Here are some numbered points:
[ 1.0 -0.8  1.8  0.2  0.8  0.3  0.9  0.3 -0.4 -0.4  0.8  0.1 -1.9 -0.5 -2.6
 -0.1 -0.7  0.7  0.0 -0.4  1.8 -1.5 -0.2  0.2  0.4 -2.1 -1.2  0.4  0.1  0.3] 0
[ 0.4 -0.4 -0.2  1.0  0.4 -0.6  0.7 -1.3 -0.5  0.2  1.3 -0.1  0.6 -1.0 -0.2
  0.0 -0.2  0.2 -0.1  0.3 -0.3  0.6 -1.0 -1.4  0.1  0.4 -0.5  0.3 -0.3 -0.6] 1
[-0.4  1.1 -0.7 -0.2 -1.3 -0.1 -0.5  0.3  0.2  1.5 -1.8  0.1  2.3  0.5  1.8
 -0.2  1.4 -2.2 -0.4  0.4 -3.3  1.5  1.2  0.8 -0.8  2.6  1.7 -1.5 -1.9 -1.4] 2
[-0.4 -0.7  1.9 -0.2  0.6  0.3 -1.0  1.2  0.6  0.2 -0.8 -2.2 -1.1  1.7 -1.3
  0.2  0.3  0.6 -0.8  0.3  2.2 -1.3  0.1 -1.0  0.6 -1.1 -0.2  1.3  1.7  0.4] 3
[ 0.6  0.2 -1.5 -1.5 -0.2 -1.6 -1.0  1.6  1.5  0.4 -2.2  2.1  0.0  0.9  3.3
  1.2  2.7  1.0  2.4 -0.7 -1.5  0.5  2.7 -2.2 -0.7 -0.4  1.1 -1.7 -0.8  1.9] 4
[-1.8 -0.2 -0.2  1.4  0.9  0.2  0.1 -0.1 -1.1  1.1  1.3 -0.3  1.2 -1.5 -0.3
  0.3 -1.7 -1.1 -1.7  0.1  0.1 -0.5 -2.0  0.1  0.0  0.3 -0.8  0.5  0.0 -1.1] 5
[-0.5  0.4 -0.4 -0.3  0.0  1.3  1.5 -1.4 -1.8  0.5  0.9 -1.1 -0.2 -1.1 -1.3
 -1.3  0.4 -1.4  0.4  1.3  0.4  0.7 -1.1  0.7 -0.1  2.1  0.0 -2.3 -1.7 -1.3] 6
[-0.7 -0.4  1.1 -0.7  0.0  1.3 -0.6 -0.1 -0.6 -0.5  0.0 -1.7 -1.1  0.4 -1.6
 -0.5  0.1 -0.2 -0.2  0.7  1.9 -0.3  0.1  0.2  0.3  0.4 -0.1  0.3  0.8 -0.2] 7
[-0.3 -0.5 -0.1  0.3 -0.3  0.2  0.2 -0.4 -0.6  0.1  0.8 -0.2  0.0 -0.4  0.3
 -0.2 -0.3  0.0 -0.1  0.0  0.5 -0.4 -0.1 -0.6  0.6  0.3 -0.7  0.7  0.7 -0.1] 8
[ 0.6 -0.2  0.0  0.0 -0.3 -0.1  0.6 -0.1 -0.3  0.5  0.0  0.0  0.2 -0.6  0.5
  0.0  1.2 -0.6  0.8  0.6 -0.4  0.7  0.2 -1.1 -0.1  0.9  0.0 -1.1 -1.0 -0.7] 9
[ 0.1  0.0 -0.7 -0.3 -0.1 -0.7 -0.3  1.1  0.4  0.9 -0.9  1.0  0.6 -0.4  1.8
  0.6  1.1 -0.2  0.8 -0.3 -1.3  0.4  1.2 -1.1 -0.5  0.4  0.5 -0.8 -0.6  0.3] 10
[ 0.6 -0.8  1.2  1.4  1.0 -0.2  0.2 -1.3 -0.1 -0.9  1.6 -1.0  0.0 -0.2 -1.9
  0.5 -1.5  1.4 -1.0  0.4  1.6 -0.4 -2.7 -1.2  0.4 -1.1 -1.3  1.8  0.8  0.0] 11
[ 0.4 -0.4  0.2  1.2  0.2 -1.4  0.7 -1.1  0.6  0.2  1.0 -0.3  0.8 -0.2  0.3
  0.5 -0.4  0.8  0.0  0.2 -0.3 -0.1 -1.9 -2.1  0.2 -0.3 -0.9  0.6  0.4 -0.5] 12
[ 0.2  0.0 -0.6  0.8  0.4 -0.8  0.6 -1.5 -0.7 -0.2  1.0  0.4  0.1 -0.3 -0.4
  0.1 -0.2  0.4 -0.3 -0.1 -0.4  0.7 -1.0 -0.4  0.1  0.3  0.0  0.2 -0.8  0.0] 13
New points follow, each followed by the numbers of its three nearest points above by angle, seen from the average point of the numbered points, nearest first.
[ 0.2 -0.9  2.1  0.1  1.0  0.7 -0.3  0.9 -0.6 -0.5  0.4  0.2 -1.5 -0.2 -2.3
 -0.1 -1.2  0.6 -0.3 -0.7  2.1 -1.8 -0.1  0.8  0.4 -2.3 -1.3  0.6  0.4  0.5] 0 3 7
[ 0.6  0.9  0.1 -0.2 -0.8  2.4  1.9 -0.9 -1.0  0.0  0.4 -1.2  0.7 -0.3 -0.4
 -2.4  0.3 -1.8  0.4  1.5  0.1  0.6 -0.3  2.3  0.3  1.6 -0.4 -2.1 -1.3 -1.8] 6 9 2
[-0.1 -0.3  0.7  0.5 -0.3  0.8  0.5 -0.8 -0.9  0.8  0.5 -1.5  0.5  0.1 -0.4
 -0.9  0.5 -1.0 -0.4  0.8  0.0  0.4 -0.4 -0.6  0.4  1.4 -0.4 -0.2 -0.3 -1.3] 6 7 2
[ 0.3  0.0  0.0  1.0  1.2 -0.3  0.2 -1.4  0.8 -2.1  1.1  0.1 -1.1  0.2 -2.5
  1.1 -2.2  2.5 -1.0 -0.4  1.0  0.0 -3.1  0.3 -0.2 -1.8 -0.3  1.8  0.6  1.2] 11 0 13
[ 0.5  0.0 -1.6  1.2  1.0 -2.1  0.8 -2.1 -0.9 -0.8  1.6  1.7 -0.3 -0.7 -0.3
  0.8 -0.7  1.6  0.0 -1.0 -0.4  0.7 -1.4 -0.5  0.1 -0.7  0.1  0.7 -1.0  1.2] 13 1 12
[ 0.2 -1.0  1.6 -0.4  0.4  1.7 -0.1  0.9 -1.3 -0.7  0.8  0.3 -2.0 -0.8 -2.7
 -0.9 -1.5  0.4 -0.3 -0.9  2.0 -1.8  0.4  2.2  0.8 -1.9 -1.1  0.9  0.7  0.4] 0 7 3
[ 1.1  1.5 -0.2  0.0 -1.3  3.3  3.1 -1.2 -0.9  0.2  0.6 -1.2  1.9 -0.5  0.3
 -3.4  0.2 -2.8  0.5  2.0 -0.8  1.1 -0.6  3.4  0.2  2.3 -0.7 -3.1 -2.2 -2.8] 6 2 9
[-2.3  0.8  0.2 -0.6  0.0  1.6 -1.9 -0.3  0.9 -1.7 -0.6 -1.6 -0.2  1.2 -1.1
 -0.5 -1.1  0.3 -1.1  0.2  0.9  1.1  0.7  1.6 -0.9  0.7  0.3  1.0  1.8  0.0] 7 3 8
[ 0.4  0.0 -0.3  1.1  1.2 -0.7  0.3 -1.5  0.5 -1.9  1.1  0.5 -0.8  0.0 -2.0
  1.1 -2.0  2.4 -0.9 -0.5  0.8  0.0 -2.9  0.1  0.0 -1.7 -0.3  1.6  0.3  1.2] 11 13 0
[-1.8  1.0 -0.2 -0.7 -1.1  1.3 -1.3 -0.4  0.6 -0.4 -0.9 -1.4  0.8  1.0  0.2
 -0.8 -0.1 -1.2 -0.8  0.5 -0.5  1.3  1.0  1.5 -0.7  2.0  0.6  0.1  0.5 -0.9] 2 7 6
[ 0.3 -0.1 -0.2 -0.1  0.6  0.0 -1.0  0.2  1.3 -1.3 -0.5  0.2 -0.4  0.8 -0.5
  0.7 -0.6  1.8  0.2 -0.3  0.2  0.2 -0.5 -0.1 -0.5 -0.9  0.3  0.6  0.8  1.3] 3 11 0
[ 0.0 -0.8  1.8  1.2  1.4  0.4 -0.8 -0.7  0.7 -1.1  0.9 -1.7 -0.3  0.2 -2.4
  0.6 -1.8  1.8 -1.3  0.5  2.3 -0.7 -3.0 -1.1  0.0 -1.5 -1.1  2.1  1.4  0.2] 11 3 0
[-0.3  0.6 -0.4 -0.3 -0.8  0.1 -0.4  0.5  0.0  1.0 -1.0  0.0  1.1  0.1  1.0
 -0.1  0.8 -1.3 -0.3  0.2 -1.9  0.7  1.1  0.5 -0.4  1.5  1.0 -0.6 -0.8 -0.8] 2 10 9
[-0.3 -0.5  0.5  0.1  0.4  0.2  0.0 -0.8 -1.2 -0.3  0.6 -0.9 -0.9 -0.1 -1.4
 -0.2  0.0  0.3  0.0  0.3  1.5 -0.2 -0.5 -0.4  0.5  0.2 -0.2  0.3  0.2  0.0] 7 0 11
[ 0.7 -0.9  1.4  0.4  0.8 -0.1  0.9 -0.3 -0.5 -0.2  0.9 -0.2 -1.1 -0.3 -1.6
 -0.2 -0.2  0.5  0.2 -0.1  1.3 -0.7 -0.7 -0.6  0.4 -1.3 -1.2  0.1 -0.1 -0.1] 0 11 3
[-0.4 -1.0  2.4 -0.4  1.2 -0.2 -1.7  1.9  1.1 -0.4 -1.1 -2.2 -2.0  2.4 -1.8
  0.8  0.0  1.8 -0.9 -0.2  3.5 -2.2  0.2 -1.4  0.8 -2.7 -0.2  2.2  2.8  1.5] 3 7 0
[ 0.4 -0.2  0.2  1.0  1.0 -0.6  0.0 -1.2  0.3 -1.4  0.9  0.1 -0.3  0.0 -1.6
  0.8 -1.7  2.0 -0.8 -0.2  1.1 -0.2 -2.4 -0.3  0.1 -1.4 -0.5  1.6  0.6  0.9] 11 0 12
[-1.5  0.5  0.0 -0.2 -0.1  1.1 -1.1  0.1  0.6 -0.9 -0.1 -0.9  0.3  0.1 -0.7
 -0.1 -1.3 -0.2 -1.2  0.1  0.5  0.3  0.2  1.3 -0.6  0.5  0.1  1.0  1.4 -0.3] 7 3 8
